Named turns come first, each shown by rows before and after it. Which turns, in which order, take the first row of each pair that follows to the second? Write the first one first, as in the answered first pair.
z191:
[ 0.10  0.45  1.58 -1.84  1.14 -0.95  1.04 -0.23 -1.87 -0.47 -3.26  0.18
 -2.27  0.26 -0.99  2.69 -3.37  2.02  0.33 -1.78 -1.52  0.19 -0.38 -0.64
  1.31  1.52 -1.02 -2.70 -2.83 -3.41]  ->  [-0.06  1.45  1.29 -1.26  0.53 -0.07  0.88  1.34 -0.76 -2.09 -4.09  0.19
 -1.76  0.35 -1.78  3.12 -2.22  2.54 -0.04  0.48 -2.30 -1.79 -0.58 -0.23
  0.09  1.80 -3.32 -1.51 -2.91 -1.04]
[ 0.30 -0.12  1.80 -0.11  0.29 -1.94  1.31  1.61 -0.40 -0.53 -1.26  2.20
 -0.58  2.09 -0.23  3.10 -2.32  0.91 -1.29  3.09 -3.45 -3.67 -0.40  2.09
 -0.41  3.37  0.01  4.59 -1.98  0.67]  ->  [ 0.49 -1.53  2.24 -0.68  0.53 -3.26  0.91 -0.25 -2.11  2.36  0.05  2.36
 -0.84  2.10  0.78  2.39 -4.31 -0.44  0.00 -0.22 -2.32 -2.14  0.94  2.13
  2.12  3.51  2.24  3.34 -1.91 -0.83]
[ 1.39  0.60 -0.83  0.84  1.32 -0.74 -0.45 -0.05  0.69 -1.28 -2.20  0.94
 -0.25 -0.44  0.75  2.72 -0.09 -0.30 -0.97  1.81 -2.26 -0.78 -0.89  0.65
 -0.55  2.15 -0.10  1.70  0.04  0.51]  ->  [ 1.44 -0.19 -0.04  0.35  0.08 -2.13 -2.17 -0.46 -0.13  0.61 -0.84  0.84
 -0.76 -0.47  1.34  2.05 -1.53 -1.21 -0.20 -0.36 -0.76 -1.69  0.96  0.96
  0.89  2.78  0.60  1.04  0.01  0.91]
[-2.18  1.28 -1.50 -0.36  3.44  2.82  4.12 -0.07  0.31  0.88 -4.13 -1.22
  1.27  1.99 -2.67  0.43  2.60 -0.41 -0.26 -0.83 -2.69  2.00 -1.70 -1.00
 -0.47  1.08  0.96 -0.01 -3.46 -3.15]  ->  [-2.84  2.60 -0.73 -0.35 -0.75  2.01  0.07  3.33  0.46  1.39 -3.16 -1.18
  1.87  2.15 -2.06 -0.69  1.02 -0.28 -0.95  0.04 -0.31 -4.18  1.64  1.15
  0.36  2.88 -2.64  1.82 -3.44  3.49]
z49:
[-2.97  1.19  0.95  1.17 -1.91  4.09  0.28  5.37  1.70 -3.14 -1.30 -1.09
  2.19  0.67 -3.13 -3.44  1.19  1.34 -2.82  1.00  3.51 -3.25  2.43  3.19
 -1.93 -2.11 -1.35 -0.96 -1.03  3.45]  ->  [-2.60  0.56  1.37  1.12 -3.42  2.24 -1.99  5.13  0.75 -1.49 -0.36 -0.75
  2.08  1.08 -1.54 -3.66 -0.96  0.89 -2.50 -0.81  4.56 -4.22  4.78  4.01
 -0.34 -0.67 -0.82 -0.81 -1.22  4.13]
[-1.67 -0.11 -2.05 -2.67  1.69  1.24  3.67  1.48 -1.23  1.11  0.36 -0.65
  2.35  0.86 -1.22 -0.85  2.86  2.60 -2.56 -0.87  2.05 -0.60 -1.47  2.33
 -2.20  0.40 -1.30 -2.87 -2.44  0.63]  ->  [-2.02 -0.77 -1.75 -3.17  0.48  0.11  1.92  1.39 -2.31  2.98  0.53 -0.49
  1.69  0.71 -0.68 -1.20  1.57  1.76 -2.16 -2.51  2.92 -1.56  0.15  2.52
 -1.37  1.20 -1.10 -3.23 -2.52  1.23]
[-1.61  3.23 -0.38  2.99  0.15  2.38 -0.25  1.00  1.26 -4.95 -1.01  3.02
  0.07  1.02 -2.26  1.74 -0.23  3.05  0.01  0.65 -1.75 -0.12 -2.49 -0.35
 -0.68 -0.52 -1.38  0.27 -1.12  1.76]  ->  [-3.08  2.23 -0.03  2.59 -0.69  3.44  0.63  1.35  0.79 -4.89  1.21  2.21
  0.49  0.68 -2.52 -0.69  0.69  3.23 -0.03 -0.16 -0.34  0.35 -1.51  0.16
 -0.71 -2.13 -1.46 -1.32 -1.21  2.13]
z983:
[ 0.96  1.20  0.62 -2.15  0.78  1.02  1.61 -3.74  0.06 -0.22  1.22 -1.24
  0.25 -0.63 -0.12 -0.90  2.17  0.34  2.10 -1.42  1.05  2.79 -2.41 -1.04
  0.47  1.83  2.14 -0.26 -2.99 -1.32]  ->  [ 1.97  2.93 -0.21 -1.51  0.66  0.08  0.33 -3.41  1.24 -1.00 -0.73 -0.73
  0.50 -0.14  0.15  1.46  1.56  0.22  1.28  0.03 -0.20  0.99 -2.86 -1.03
  0.05  4.19  0.71  1.73 -2.64 -0.07]
[-2.52 -3.58  1.79 -1.26 -1.53  3.97  0.20  0.77 -1.95 -2.30  4.55 -0.33
 -0.33 -0.13  2.67 -2.61  2.30  0.79  1.55  4.02 -2.18  0.99 -1.16  2.26
 -1.16 -4.88  3.74 -2.04  4.89  0.39]  ->  [-2.37  1.53 -1.54 -3.33  0.00  4.31 -1.93  4.00 -0.70 -5.11 -0.84  0.34
  2.97  3.25  1.82 -1.29  5.46  3.83 -0.17  2.72 -0.31 -2.78 -1.24  2.55
  0.99 -0.74 -0.47 -0.30  1.04  3.01]
[-0.86 -0.41  0.16  0.48 -1.92  3.05 -0.69 -0.96  1.61  1.25  1.08  1.17
 -0.28 -0.50  0.44 -1.63  0.20  0.37  1.63 -0.24 -1.49  0.21  0.44 -0.41
  0.33 -0.57 -0.06 -3.02 -0.32  1.65]  ->  [-0.47  1.38 -0.64  0.38 -1.72  2.43 -1.51 -0.21  1.76  0.71 -0.47  1.49
  0.26  0.64  0.02 -0.73  0.71  1.18  1.04 -0.08 -1.78 -0.73  0.62 -0.49
  0.75  0.73 -1.25 -1.75 -1.06  2.33]
[-0.80  2.32 -0.12 -1.99  1.24  2.04  2.62  2.19  0.04 -3.93 -2.44  0.73
  1.98  1.23 -1.46  0.97  2.75  2.50 -1.33 -0.11  0.65  0.87 -0.67 -0.54
 -0.83 -1.65 -3.49 -0.50 -2.28  0.27]  ->  [ 0.79  0.25  1.72  1.27  0.02 -0.05  1.98 -0.39  1.05 -2.79 -0.73  1.73
 -0.91 -1.16 -0.58  4.25 -0.48 -0.14 -0.75  3.90 -3.66  1.29 -2.13 -1.05
 -3.04 -1.80 -1.02  0.99  1.18 -0.23]
z678:
[-2.70 -1.52  0.07 -1.90  1.73  1.88  4.50 -0.46  0.57 -0.90  1.31 -0.40
 -0.11 -0.98 -0.68 -3.49  2.24  1.48 -0.05 -0.93  0.35  3.74 -0.75 -0.33
 -1.28 -4.10 -0.41 -2.92  0.04 -2.89]  ->  [ 0.22  0.15 -1.59 -1.43  4.66 -0.99  3.33 -1.89  1.38 -1.25 -3.00  1.54
 -0.46  0.04  0.11  1.87  1.07  0.79 -0.30 -1.03 -2.59  3.83 -2.17 -1.22
  0.03  0.11  0.95 -0.61  0.06 -5.11]
[ 0.56  0.19 -1.03 -0.14  0.81  2.01  3.48  0.01  2.92  0.32 -0.12  0.27
 -0.62 -1.03 -0.86  2.11  0.36 -1.03  0.92  1.75 -2.11  2.23 -2.99 -1.66
 -2.29 -1.83  0.76  0.02  0.75 -2.59]  ->  [ 1.41 -0.17 -0.56  0.48  0.18 -0.02  0.97 -1.27  2.71  1.96 -0.26  1.20
 -1.42 -1.53  0.46  3.75 -2.27 -2.67  0.98  1.31 -2.77  0.84 -1.73 -1.35
 -1.28  0.48  1.83  1.16  1.56 -2.23]
[-0.02  0.24  0.65 -0.97 -1.51  0.49  0.33  0.30 -0.08  0.43 -4.95  0.17
  0.98  0.64  0.91  0.41  2.53  3.74 -0.30 -2.49  3.03  0.20  3.93  0.90
  1.52 -1.21 -1.99 -0.67 -1.83  0.65]  ->  [ 0.50  0.57 -0.14 -1.02 -0.94  0.05  0.08  0.07  0.11  0.27 -5.86  0.70
  0.69  1.09  1.01  1.53  2.51  3.42 -0.46 -2.49  2.25  0.29  3.57  0.62
  1.79 -0.88 -1.56 -0.34 -2.22  0.32]
Now pairs of rows:
Between the rows of a pair lie 2 to 3 turns.
[ 2.79  0.87 -1.75 -3.39 -0.01  0.74  2.10 -1.01 -0.35  0.88 -4.03  1.78
  1.14  2.31  1.10  1.43  0.31  0.91 -1.78 -1.96  4.07  1.85  0.78  1.50
  1.29  1.08  2.78  1.51 -2.76 -4.51]  ->  [ 3.31  2.28 -0.90 -0.69 -2.86 -0.02 -0.09  0.47  1.92 -0.18 -3.76  2.54
  0.08  1.24  0.49  4.38 -0.97 -0.14 -2.74  3.98  1.17 -2.06  0.01  1.92
 -1.51  2.19  0.99  4.53 -0.55 -0.13]
z49 then z983 then z191
[-0.54 -0.97 -2.08 -1.43 -0.75  1.38  1.38  0.05  0.14 -1.20 -0.81 -0.69
  1.40  2.69 -1.29 -1.15  0.84  3.23 -0.62 -2.36 -0.79  3.72 -0.70 -0.89
  1.71  0.60  0.74 -0.46 -1.90 -3.74]  ->  [ 0.78 -0.05 -1.26  0.63 -3.06 -1.03 -2.83  0.68  0.97 -0.05 -1.33  0.64
  0.44  1.89 -0.11  1.91 -1.80  1.66 -1.37  0.21 -2.29 -1.35  0.28 -0.18
  1.70  4.11 -0.64  3.30 -0.58  0.72]
z983 then z191
[ 0.14  2.70 -2.04 -0.29  0.43  1.25  0.83  2.37  1.85 -3.12 -3.33 -0.61
  1.70  0.94 -1.75  1.63  2.69  2.17 -1.54  1.62 -1.50 -2.41 -2.38 -0.63
 -1.16  0.69 -1.30  1.50 -0.03  1.98]  ->  [ 0.96  2.96 -2.20  0.22  1.50  0.02  0.04  0.86  1.75 -2.21 -4.29  0.35
  1.51  1.61 -1.44  3.24  1.25  1.39 -1.40  1.38 -2.24 -2.23 -2.09 -0.88
 -0.22  2.20 -0.24  2.21  0.15  1.10]
z49 then z678
[-0.19 -1.98  0.63 -0.07 -0.81 -1.49 -2.11 -1.41 -0.79  2.92  1.27 -0.81
 -0.33 -1.40  1.81 -1.57 -2.80 -1.57  1.27 -2.02  1.34  1.35  3.02  0.44
  1.52  1.06  1.05 -0.95  1.10  0.30]  ->  [ 0.99  1.10 -1.74 -0.47  1.22 -2.14 -2.76 -0.80  0.37  1.37 -2.67  0.20
  0.92  0.65  1.70  0.86 -1.61 -0.55  0.48 -1.86  0.82  0.03  2.38  0.16
  2.41  3.79 -0.35  1.18 -0.33  0.55]
z49 then z983 then z983
[ 1.23 -1.05  1.69  2.00 -0.91 -1.02  1.48 -0.94  0.53  2.75  1.78  0.59
 -2.17 -2.78  0.44 -0.20 -1.30  0.69  0.96  2.07  0.39 -1.73  0.14  0.73
  0.47 -1.39  1.71  0.11  0.40  2.07]  ->  [ 2.02  1.28  0.31  1.88  0.98 -1.20  1.62 -0.55  1.72  0.67 -1.44  1.72
 -1.24 -1.19 -0.24  2.49 -0.50  1.57  0.37  2.92 -1.20 -2.18 -1.04  0.74
  0.25  0.45  0.98  1.37 -0.54  1.53]
z191 then z983 then z983
[-0.31  2.92  2.96  1.69  1.28 -3.59 -0.84 -2.04 -0.67 -2.64 -1.65  0.44
  3.47 -0.93  0.00  5.07 -0.65  0.09 -0.38  2.29 -2.96 -1.22 -3.72  4.59
 -1.24  1.78 -0.24  3.99 -2.20 -1.92]  ->  [-1.83  3.66  2.16 -1.11  1.78 -2.50 -1.21 -0.71 -2.16 -2.05 -1.66 -0.10
  5.47  1.15 -0.05  2.06  1.53  1.99  0.13 -2.61  1.68 -1.25 -0.85  5.73
  2.04  1.99 -1.53  2.32 -5.02 -1.56]
z983 then z49 then z983
[ 1.02 -3.37  2.93  2.38  2.87  2.35  0.82  2.43 -0.13 -0.94  2.01 -3.88
 -1.98 -1.17  1.83 -0.14  2.30 -0.94  0.35  1.71  2.40  4.58 -1.21  2.25
  0.79 -1.46 -0.13 -2.87  1.93 -0.55]  ->  [ 1.31 -3.76  3.22  2.09  2.56  1.51  0.02  2.23 -0.74  0.18  2.38 -3.62
 -2.13 -1.05  1.89 -0.43  1.65 -1.19  0.51  0.29  2.97  4.22 -0.30  2.92
  1.71 -1.23  0.43 -2.91  1.90 -0.48]
z191 then z49 then z191
[ 0.14  0.12 -3.35  0.73 -2.06 -0.45 -5.45  0.60  1.11  5.19  0.23  0.43
  0.88 -2.98 -0.28 -0.77 -2.32  2.33  1.92 -1.17  1.84  0.18  2.09  2.57
 -0.15  1.42 -2.45  1.25  0.88  3.09]  ->  [ 0.37 -1.54 -3.75  1.41  1.90  0.87 -0.50 -2.76  1.42  4.02  0.38  0.14
  0.43 -3.61 -0.71 -0.06 -1.07  2.68  2.45 -0.23 -0.96  6.23 -1.65  0.59
 -2.27 -1.20  0.82 -0.56  1.66 -3.35]
z983 then z191
[ 0.34 -0.86  0.11  0.35 -0.56 -1.44 -0.90 -1.17 -1.17  2.36  1.17 -0.98
 -1.23 -1.31  1.29 -0.02 -1.67 -1.43  0.59 -1.37 -1.49  0.45  1.18  0.00
  1.17  0.26  1.76  1.35  0.16  0.29]  ->  [-0.08  0.69 -1.41 -0.79  1.94  0.87  1.82  0.21 -0.13 -0.37 -1.07 -1.39
  0.18  0.35 -0.28 -0.74  2.13  0.84  0.40 -1.61 -1.16  2.26 -0.93 -0.74
  0.89  0.02  0.60  1.05 -1.32 -1.43]
z983 then z191
[-0.89 -1.17 -0.76 -2.02 -0.98 -0.94  2.13  0.14 -1.47  0.90  1.33  0.59
 -0.87  0.54 -0.31 -1.04 -0.14 -0.94 -0.14  1.00  0.25  1.24 -0.72  0.56
 -2.05 -1.07 -0.54 -2.22 -1.21 -1.01]  ->  [-0.27  0.44 -1.55 -1.95 -0.21 -1.28  2.32  0.14 -0.33 -0.27 -0.32  0.91
 -0.71  0.94 -0.47  1.14  0.51 -0.49 -0.66  2.27 -1.30  0.44 -1.59  0.33
 -2.50  0.00 -0.93 -0.74 -1.25 -0.28]
z191 then z678
[ 0.80  2.42 -0.21  1.27 -1.73  0.30 -1.80  1.99  2.39 -0.72 -1.08  0.77
  1.14  1.02 -0.73  3.62 -0.09  0.81 -1.61  4.81 -2.59 -3.75 -0.10  0.27
 -1.98  0.72 -3.27  2.09  1.28  3.93]  ->  [ 3.02  0.81 -0.58  0.98  1.83 -2.02 -1.06 -2.50  1.35  1.05 -2.55  1.17
  0.19  1.14  0.35  6.24 -1.58 -0.97 -0.52  1.87 -4.42  0.38 -1.45 -0.80
  0.37  1.97  1.03  1.70  1.58 -1.90]
z191 then z49 then z191
[-1.52  0.22 -1.01  0.56 -1.61  1.81  1.94  2.60  0.57 -3.43  0.40 -0.93
  1.63  0.12 -1.75  2.26  3.82 -1.18 -0.65  0.97 -0.70  0.38 -0.81  0.36
 -1.46 -2.85  0.57  0.58 -0.91  0.32]  ->  [-0.04 -1.98 -0.33  0.13 -0.81 -1.11  0.55 -1.22 -1.47  0.55  1.37 -0.93
  0.20 -0.26  0.19  3.49  0.07 -3.03  0.52 -2.94 -0.24  2.46  0.62  0.10
  1.60 -1.53  4.13 -0.68 -0.23 -2.25]
z191 then z983 then z191
[-1.04 -2.00  0.30 -0.38 -2.75 -0.99 -0.18  1.03 -0.10  1.30  3.94 -1.57
 -0.99 -1.40 -0.58 -2.82 -0.90 -0.75  1.04 -1.80 -0.65  0.36  0.95 -0.28
  0.25 -2.53  0.60 -1.97 -1.67 -1.01]  ->  [-0.06 -0.04 -0.80  1.01 -1.26 -0.96  0.88  0.81  2.03 -1.16  1.31 -0.74
 -1.37 -1.33 -1.37  0.47 -0.02 -0.43 -0.11  2.50 -4.56  0.14 -1.70 -1.09
 -2.35 -2.13  0.45  0.14 -0.68 -1.14]
z191 then z983 then z983
[ 2.10 -1.38  4.05 -0.74 -1.05  1.30 -1.73 -2.37 -3.64 -0.24 -0.56  1.45
  0.52 -0.38  1.98 -2.02 -2.29 -1.21 -0.67 -3.87  0.81  5.33  1.12 -2.60
  2.44 -0.93  6.14 -6.30  2.62 -7.24]  ->  [ 3.55  3.22  1.88 -0.77 -1.37 -1.43 -6.86 -0.28 -2.30 -1.24 -5.34  2.91
  2.02  2.30  2.42  1.91 -3.18 -0.45 -2.39 -4.30  0.82 -1.64  2.73 -0.87
  5.15  5.61  2.53 -2.07  1.00 -2.24]
z983 then z49 then z678
[-4.07 -1.58 -4.54  0.43  1.03  0.13  2.40  0.10 -3.62  0.00  0.60 -3.32
 -1.12 -0.12  1.60 -4.03  4.10  3.94  2.57 -1.01  0.61 -0.11 -2.08  2.27
 -4.54  2.24 -1.88 -0.33  0.05 -1.10]  ->  [-3.26 -3.12 -3.48  2.04  0.17 -0.80  2.66 -1.27 -3.59  1.10  1.80 -2.93
 -3.01 -1.76  2.24 -2.83  2.20  2.18  3.08  0.86 -1.38  0.41 -2.85  1.82
 -5.83  1.46 -0.12 -0.62  2.09 -1.65]
z983 then z983
[-1.63  1.32 -1.54 -0.71 -0.05  0.78 -0.56  1.84  1.29  1.28 -0.69 -0.29
  1.83  1.13 -0.51 -0.89  3.01  1.56 -0.38  0.02  1.26 -3.46  0.03 -1.07
  1.05 -0.33 -2.15  0.49 -1.46  2.31]  ->  [-1.65 -0.98  0.79  1.33 -2.22  0.20 -0.13  0.00  1.14  2.60  2.53 -0.19
 -0.60 -1.35 -0.15 -0.90  0.38 -0.64  0.12  2.46 -0.55 -2.51 -0.28 -1.76
 -1.45 -2.37  0.03  0.48  1.32  1.76]
z983 then z678 then z49
[ 0.51 -2.27  2.82  2.50 -2.09 -0.82  0.46 -2.27 -0.98  1.50  3.91  1.57
 -2.29 -4.40  1.94  1.65 -3.31 -2.81 -0.31  1.91 -4.22  2.05  0.11 -1.17
 -2.46 -3.04  3.98 -1.09  5.22 -0.98]  ->  [-3.63  1.13  0.22 -2.96 -2.53  2.02  0.27  3.51 -2.18 -0.59  2.32 -0.34
  3.15 -0.07  1.05 -5.29  1.80  1.39 -1.27 -4.61  4.45 -1.20  3.89  0.89
  1.48 -2.70 -1.91 -3.11 -0.67  2.92]
z191 then z191 then z983
[-0.14  0.12  0.27  3.03  0.94  0.27  4.90 -0.26  2.29  2.49  2.53  0.15
  0.65 -2.01  0.59 -2.77  3.16  0.27  0.21 -0.03 -1.28  2.76  0.03 -2.27
  0.52 -2.33 -0.07 -1.81  1.81 -1.75]  ->  [-0.79  0.91 -0.06  2.83  0.36  1.21  4.53  1.28  3.51  1.17  2.00 -0.05
  1.01 -2.04 -0.09 -3.16  3.90  1.11 -0.42  1.63 -1.83  0.90  0.01 -2.00
 -0.48 -2.35 -1.74 -0.97  1.82 -0.18]
z49 then z191
[ 1.26  2.73 -1.16 -3.36  3.00  0.91  1.55 -1.00 -2.62 -0.52 -2.12 -0.45
  2.78  2.33  0.83 -0.68  2.11  1.28  0.37 -5.47  1.14  0.43  0.11 -0.08
  3.38  2.30  2.15  0.72 -2.55 -3.31]  ->  [-1.77 -1.61  2.71 -1.07 -3.03  3.22  2.54  0.55 -2.89  0.88  5.33 -1.60
  0.97 -1.58  0.63 -5.25  1.16 -0.22  0.80 -0.76  1.63  0.21  1.08  0.04
 -1.52 -3.70  1.31 -0.48  1.01  0.32]
z983 then z678 then z678
